rotation ticks, each row followed by its count of ticks:
The counts run from 0 to 336.
[ -1   4   4 -18  26   4  12  12   5  -4  -2  11  12   6   0  11 -13  -4
  10 -12   5  -3   2  -7   6   4  -3  -8  10   4   1   5 -15   1   1  -1
  -3  -5   0  -2  -5  -3   4   8  -7  -7  19  -2  -5   2  -1   2  -3  10
 -19  15  -2   5   6  15  -2  20  12   5   0 -11   3 -13   3  -7   4 -13
  20 -20 -11  -5 -10] => 44
[ -3   0   0 -18  12  12 -12   4  16  16   4  12  12  -9   7  12  -3  -9
  14   0   3  -1  -4 -10   4   5  -8 -16  12  -7   9 -12 -10  -7  10   6
   1  13   1  -8  -6   3   0  -1  -6  -6  -3 -11 -17   0   7   6   3  -6
  -3  13   7 -20   2  12  13   0   5  -3 -11  11   1  -6   0   0  15  -4
 -13  -7 -15  -4   1] => 216
[-12   8  -2  -8  16  -5  32  16  -5   1  -8  -9  -4   1   1  -2   1  -5
   5 -17  -3   4 -10   3   9  12   1  -3   8  10   9   7   2   4 -12   0
  -7  -3   7   1  -1  -6  12   6  -6  -1  19  -2  -1  14  -6   1   3 -18
 -15  -2 -17   8  11  11   6   2   5  18   3  -9  -2  -7  -4  -1 -10  -5
  17 -10  -4 -10   0] => 31
[ -1  -1   6 -10  -2   0  -2   3 -11  -8 -17 -24  13  -6   0   8  -6 -12
   4  -6 -18  10 -10  10  -4   8   4  -9  -1   2 -11  -3  16  -9  -7  -1
 -11 -15   6  -2   4  -6  -4 -16 -12   8   7   1  -5   9  -9  17   4  -8
   5  -6   1 -16   5   9  -9 -11  10  19  -2   3 -16  20   1   5 -10  -5
   5  12   2  -8 -11] => 295
[-14  -6  11  24  19  -4  -4  -5  -8  -4  -8  -8  -8   7   0   0  10   5
  15 -11 -10  13  -9   9   1   0   8   6  -7   4 -15   7   1 -13   5   0
  10   0   2  12  -8 -20  -5 -13   8  -3   7   3   3  -1  -5   5 -21  -8
  -9   2  -4  -3  -6   4 -12  -6  16   0   7  -4 -13   5  -9 -10  17   1
  12   0  -2  -1  -2] => 175
[-12 -12  14  14  24  -9   3   1  -3  -5   2   8   2   5  -8   3  -8 -15
  14  -8   0  -2  -8   5  -2  -6  -1  -9  12   6  -2   2 -11  -6   7   0
   8   0 -11  -2 -14  -8  -8   1   0  -9   2  11   3  -2  -4  11 -14  20
  -6   6   4   7  -4   4 -14  -3   6   5   7  -7 -19  -6  -2 -16  16  16
  14  -2   1 -12  -5] => 63
[ 15  11  10  -4  -5  -2  -4  -4  18  11  10  -5   3   3  -4   7 -13 -20
  -5   4  12   4  -7  11  -6  -5   5 -13   9  -4  -2 -13  -1   5 -10  11
  13  11   8  -9   8  -3   4   0  -1  -3  -5  -8  -8  19  11   7   5 -10
   7  12  19  -6   2  -7  10   0  -7 -13  -1  20   2   7   9  11  -6  -2
 -20  13   1  -9   6] => 101
[ -8  -7   5   7   5  -6 -10   1 -13   9  -7  -4  -3   8   1  -6  25  -2
   3 -17  -8  11 -11   8  10   4 -11  -4   2  -4 -25  -5  20   2  -2   7
  -6   3   7   9   8 -11 -10 -11   6  -3   1  -6  -3   9 -11  11 -19  -5
   2  11  -4 -21 -13   5   6   1  18   6  -7  -5  -2   5 -10   3   6  -1
  13  -2 -12  -6   1] => 186
[ -6  -4   5   9  15   4   1   1 -15  15 -10   0  15  13   6  -3  13   3
   1 -11  -7   9 -23   5  18   5   5   1   0   7 -14   0  -4   1   3   9
  -4   8   2   2   2  -6  -8 -17  23   3   0  -8  -3   3  -9  12 -16  -1
  -9   4  -3  -9  -6  12   2   3  12  10   6 -10  -7  -1 -15  -3   9  -2
  11  -4 -15  -4  11] => 190
[ 13  18   3   8  -2  -3  -1  -4  13   2  17  -3  -8   3   0  -4 -23 -22
   1  -1   9   2  -7   4  -8 -11   9 -10   3   2  10  -3  -5  -4   2  -4
  25  17  -1  -4  12  -7  -2   1  16  -6  -7  -2  -4   2  18  12   9 -17
 -20  13   5   2  -6  -1   8   1  -1   1  -1   7  -1  15   7   9  -5  -2
  -1   9  -1  -3  10] => 110
[ -5   3  -2   2   0   9   0   5  -7 -11  -7 -16   0  -5  -1  -5   8 -13
  12  -9 -15   5 -12   2  -2  10   2 -10  -8  -3   4   4   0 -17   3 -10
   4  -3  -2   1  12  -9  -4  -4   1   7  -4  -4   4   5  -7  11   8 -28
 -28   1 -18 -10   2   9   1  -2  19  21  -7  -4 -15  13 -11   0   5  -2
   9  -4   2  -1  -3] => 12
[  0   2   1   1  -4  -4   9   6  18 -14  -7  -6   5   6 -20  16   3 -16
   0  10   8   2   2  13  -9   2  13 -10  -3  -6  -3   0 -15  -2 -13  -1
   1  -9  13 -11  -2  -4   8   9 -18   8   6   1  -6  24  -9 -15  11 -11
  10  -6   8   5  10 -16  -3   7  -2  -6  -7  10  -8  -8 -15   0   3   2
  -5  -8  10  -5 -12] => 261
[  3   1  -9  -2  -6 -13   2   5   7   0  -3   5  -4   1 -19   8  13 -17
  -7   5  15   2   6   3  -2   3  -1 -22   8  -8   4  -1   1   6 -14  -5
 -13   2   2 -10   4   4  -8   6  -6   7  -3   4  -7   9  -5   3  18   3
  20 -11   0  -1   3  -6  23   4   1   8 -21   3   4  -7 -18   8   1  10
   5 -13  15 -15  -5] => 247
[-13  -9   6  12  18  -2  10   8 -13  16 -10  -4   9  10   2  -3  16   2
   5 -10  -9   9 -25   9  17   4   5   3   5   7  -9  -1  -3   2   0  17
  -5   6   7   2  -2  -4   4 -12  16  -2   4  -9  -3  11  -7   5 -17 -12
  -6  -3  -4 -10   1   3  -3  -7   5   8  10  -6 -12  -3 -18  -4   7   3
   3  -2 -14  -8  11] => 192
[ 10   3  13   5   0  -6   3   2  18   8   7  -7   7   2  -4   6 -10 -22
  -3   7   7   4 -17  13  -7  -7  10  -7   6  -1   2 -10  -9   2  -4  14
  14   9  11  -9   2  -1  11   2  -1  -3  -1  -7  -9  23   7   1   3 -16
   4   7  17  -1   9 -13  -2  -5  -9 -12   5  23  -8   2   3   3  -3   7
 -21  13  -1  -7   9] => 99
[ -3  -3   4  -6  12   5  -2  -1  -3  24 -12   2  14  11   6   5  13   5
  -3  -6   1  10 -13   7  18  14   3  -7   9   3 -12 -11   1   9 -10  18
 -12  14   9  -4   0  -4   4 -18   5   5   4 -15  -8  13  -7   8  -8  -5
  12   3  10 -19   0  12  16  -6   2  -1   1   1   2  -9  -8   8   5 -10
 -10  -4 -12 -11  12] => 197
[ -4   2  -2   5  -1  12 -10  -5   8 -10  -5 -20 -10  -8  -5   2   4 -12
  11  -7  -5  10   0   8  -7  13   7 -11 -10  -9  -2  -6   6 -18  -9  -7
  13  -1   0  -2   3 -13   0  -4 -17  11   1  -2   2  13  -5   7   7 -34
  -2   4  -8 -16   1   5   4 -14   8  -1 -10  11 -12  12   1   6  11  -2
  -9   6  13  -4  -7] => 5
[ 14  19   4   8   2  -2  -1 -10  13   2  14   0  -5   4  -2   1 -26 -17
   0   3  11   3  -4   2  -7  -6  12  -9   1   2  12  -3 -10  -3  -1  -3
  24  16   0  -6  12  -5  -5  -1  21  -3  -7   0  -3  -1  17  17  10 -14
 -18   9   9   2  -3   2   7   1  -3   2   1   6  -1  13   8   6  -5  -1
  -2   6   2  -5   9] => 111
[ 20  11   8 -11  -4   4 -15  -9  22   7   7   3  14   1   0  12 -20 -19
  -3   5   9   0  -3   7  -5  -4   3 -15   5  -6  -1 -11  -5   0  -1   5
   9  12   3 -10  12  -1  -3  -3   2   0 -11  -9 -14  10  11   9  10  -7
   3  14  20 -11   1  -4   7  10   0  -8  -5  16   0   8   7   9  -3  -8
 -15   5  -4  -2   4] => 103
[ -9 -10  13  -9  24   3  -5   0  12  -4  -6   8   8  -6  -5  20 -11  -8
  16  -6  -1   0   4   0  -4   6  -8 -13  13  -2  -4  -3  -8  -9   2  -2
  -4  -7  -2  -2 -19  -9  -2   1 -24  -7  14   6  -8   2  -4   7  -5  19
  12   9  12  -5   5   9 -10   2   8  -3  -3   2  -9 -10   9 -11  16  -2
   6  -6   3 -10 -15] => 54
[ -3  -3   0 -11  13   7 -11  12  17  13   5  12  10 -12   3  12  -2 -10
  19   0  -1  -1  -8 -10  -2  -2  -8 -15  13 -12  10 -12  -8 -12  15   6
   5  12   1  -3  -5   1   2   3  -8 -13  -3 -13 -17   1   9   5   1  -7
  -8  14   5 -17  -1   9   7  -3   8  -1 -13  12  -4  -4  -2  -3  15   0
 -11  -7 -18  -4   1] => 217
[ -1   8   8   9  19 -10   4   4   5 -18  -4  -8 -10   6   0  13  -3   5
  16  -8   4   7   3   6  -2  -8  12   8 -11   2  -6  16  -7 -10   0  -5
  12  -5  11  14  -4 -16   1   2   0  -5  24   8  -1   6   0 -17 -11  -8
 -14   1  -2   8   7  -2 -12  16  19  -9  -2  -1   5  -2  -6 -11  11  -5
  16 -12  -6   8  -7] => 158
[ 13  10  10   4  -2 -12   2   6   5  10  10   7   8  18  -7  -2  -8 -22
 -11   0  11  -3 -15  10   1 -13   5  -5   6   0 -10  -4 -10  12  -4  12
   7  14   8  -9  17   3  -3   3  16  -5  -7 -10  -3  21   5   5  -4   1
 -10  19  11   3  -7  -9   3  16  -2  -4   3   3   2   0  -6   3  -6  -2
   1   2 -11  -7  10] => 93
[  3   1  14   3  30 -15 -11   0   4   2  15  12 -12  -2   7   3 -14 -12
  12 -20   8  -4   1  -1   7  -6  -9  -5  11   2   1   5   3   0   7  -6
  10   8  -9   2   7  -8 -12   6   2  -8  13   9   0  -5  10  10 -16  17
 -11  20   0   5  -4   9   9  10  13  -2  -3   1   6   2  12  -4  11  -1
   9  -4  -2  -9   3] => 333
[  5   8   9 -16  26  -3   3  12  -6   3   2   4   7   2  12   4 -25  -9
   1 -16   0  -2  -4  -1  14  -4   2   0   6   9  -2   7  -5   8   2   1
  -4   2   2  -3  10   0  -3  -2   2   3  23  -3  -6   6   7   5  -9  12
 -14  14   2   1  10  15   6  17   9   5   1  -6   9   2   7   4  -9 -15
  11  -6 -18  -4   5] => 317
[ -3  -1  -6  14   8 -10  13   3   5  -2  -4   7   2  -1 -12   8   9 -15
   2  14  10   1  -3   3   1   2  10 -16   5   4  22   6 -14  -3  -3  -6
  -4  10  -8 -12  -9   5  -4   2   7  10  -7  10  -9  -2   0   6  14   0
   8 -20  -4   3   6  -2   9  -8  -4  19  -9  -1 -12  -6 -22  -1  10  24
  -2 -12  13 -12   5] => 242
[  0   7  -6  -4  -3  16 -10  -3  -4  -9 -12 -11   8  -5   3   1   3 -10
  10 -10  -9   3  -4  -3  -1  14   3 -14 -12  -3   2   4  -2 -15   2 -12
   3  -2  -8  -2  14  -9 -13  -5   3  11  -7  -6   0  -1  -7  14  12 -22
 -21   4 -13 -13  -4  14   8   3  19  18 -10  -3  -9  18  -2   3  11 -10
   9  -5   6   3  -5] => 10
[ 20   8   6 -12  -5   4 -20  -8  18   2   4   2  18  -3   2  14 -18 -17
   1   9   5   1  -7   2  -8  -6   5 -15   1  -5  -1  -8 -10  -6   4   3
   8   8   2  -9  14   1  -6  -2   4   1 -10 -11 -14  10   9   8  12  -6
  -4  16  21 -11   1  -5   2  10   7  -4  -5  16  -1  10   5   6   1  -7
 -14   7  -6   0   4] => 104
[ -1   6  -4 -20   8   5  15  12  -8  -1 -15  -8  13  -1   3   8   5  -4
   6 -11 -10   3  -5  -5  12  15  -3  -9   1   5   5   9  -2   0  -4  -6
 -17  -7   2   0   9  -1  -2  -1   3   9   7  -8  -6   3 -10  11  10  -8
 -18  -1 -12  -4   7  16   8  10  18  23  -2 -12  -1   2  -9   2  -4 -13
  20 -15  -5  -3  -2] => 27
[-14  -6   7  23  18   0  -2 -12  -8   3  -6  -8 -17  12   1  -6  11   5
   2 -15   1  14  -6  14   7  11   8  -1  -2   3 -24   0  11  -1 -11   2
  13   6   1  12  -8 -20  -3 -17   7  -1  10   6   7   2  -9  10 -17  -8
  11   2  -2  -7  -9  11   3 -12   8  -3   6  -5  -8   0  -3   3  12  -2
   7   2   9 -10  -2] => 178
[ -4   3   1 -10   6  -2   2  17   1  21   4   7   3   5   2  -4  13  -4
   6 -12  -2   1 -18  -1  12  -1  -9  -5  10  -5 -11 -11   7   8   2  17
   0  11  11  -1  10  -1   5  -1   1 -11   5 -20 -12  17   0   2 -12 -11
 -11  14  -1 -18  -6   4  11   7   8  -4  -6   3   9  -6  -7   2  -1  -6
   1  -7 -26  -7   6] => 203
[ -9  -6  10  14  24  -5   2  -1  -6  -5   3  14   8   5  -7   2 -10 -14
  12  -7   0  -3  -4   2  -2  -1  -3 -12  12   5  -4   4 -13  -9   8  -3
   8  -1 -12  -2 -14  -8 -11   2   4  -8   4  10   0  -7  -1  14 -12  22
  -5  14   7   7  -6   9 -12   0   8   7   6 -10 -17  -5  -1 -15  17  10
  18  -6   1 -13  -6] => 62
[ -4  -4  -5  12   6 -14  13   2   7  -1  -6   4   4  -4 -14   9  12 -18
   3  15  10   2  -3   4  -5   5   6 -15   7   3  20   3 -11  -5  -5  -4
  -5   6  -3 -11 -10   5   0   2  -2   8  -6   7  -9   2   0   2  16  -1
  13 -21  -3   2   7 -10   9 -11  -4  17  -9   2 -13  -6 -21  -4   9  25
  -4  -8  14 -12  -1] => 243
[  6   5   7  -5  17 -10   5   1  10 -10 -12 -13   0  -5   1  25   2   3
   7   3   6  13  10   6  -1  -1  11   5  -8   4   3  11   0  -5  -9  -2
  -8 -10  18   7  -6  -9   6  -4  -9   6  27   7 -13  13  -1 -17   2  -9
  13 -17   7   2  22  -4  -1   8  10  -4  -6  10   8  -6  -7  -4   2  -3
   0 -10   2   7  -8] => 149
[-10   2   5  -3  17   3   9  10  13  23  10   5  -6   0   1   2   0  -9
  10  -5   8   5 -13   1   7   6   4  -8  17  -2   5 -13  -6   2   0  14
  12  16   5  -5  -8  -2  17   2  -7 -10   7 -13 -13  12   7  -1  -5 -16
  -2  10   2 -11   4   8   8 -17  -9 -11  -1  12   0  -9   3   3   7   2
 -17   0 -15 -11   9] => 211
[  7  17  -1   5  13 -17  21   3   1  -8  -4 -10 -17  11  -1   9  -2   1
  -6  -5  12  12   6   8   4  -2  15   4  -5  10   8  15   3   7 -16  -5
  -1   0  12   8   5 -10   3  -1   9   6  22   8  -4   6   6  -7   4  -9
  -3 -16  -5  14  15  -1  10  13   7   6  -4  -2  15  -2  -7   6 -10  -2
  16 -12   5  -2   3] => 144
[  1   9  -8 -21   2   3  10   7  -7   1 -11  -9   4   1   3   5   7  -4
  -1 -15  -6   6   0   0   9  19  -6 -15   4   0   0   1  13   5 -12  -3
 -17  -6   1  -1  11  -4  -3  -2  -4  11   5  -6  -2   6 -10  15  11 -12
  -7   1 -15  -9   2  15  16   8  17  23  -8  -9   4   1  -2   8 -10 -13
  17 -11   1  -9  -4] => 25
[  5   7  -4   7   1  -1  15   0  12  -9  -8   2   8  17 -20  12  -2 -14
  -7  10  18  -1   2   8  -4   1  24 -10  -5   3   2  10 -25   3 -13  -5
   1   0   5 -12  -3   0   3   6   1  13   3   3  -2  14  -3  -7  17  -3
   6  -9   5  12   7  -8   2  10  -8   0   1  -3  -3  -9 -17   5   6   2
   0 -14  14  -8  -4] => 258
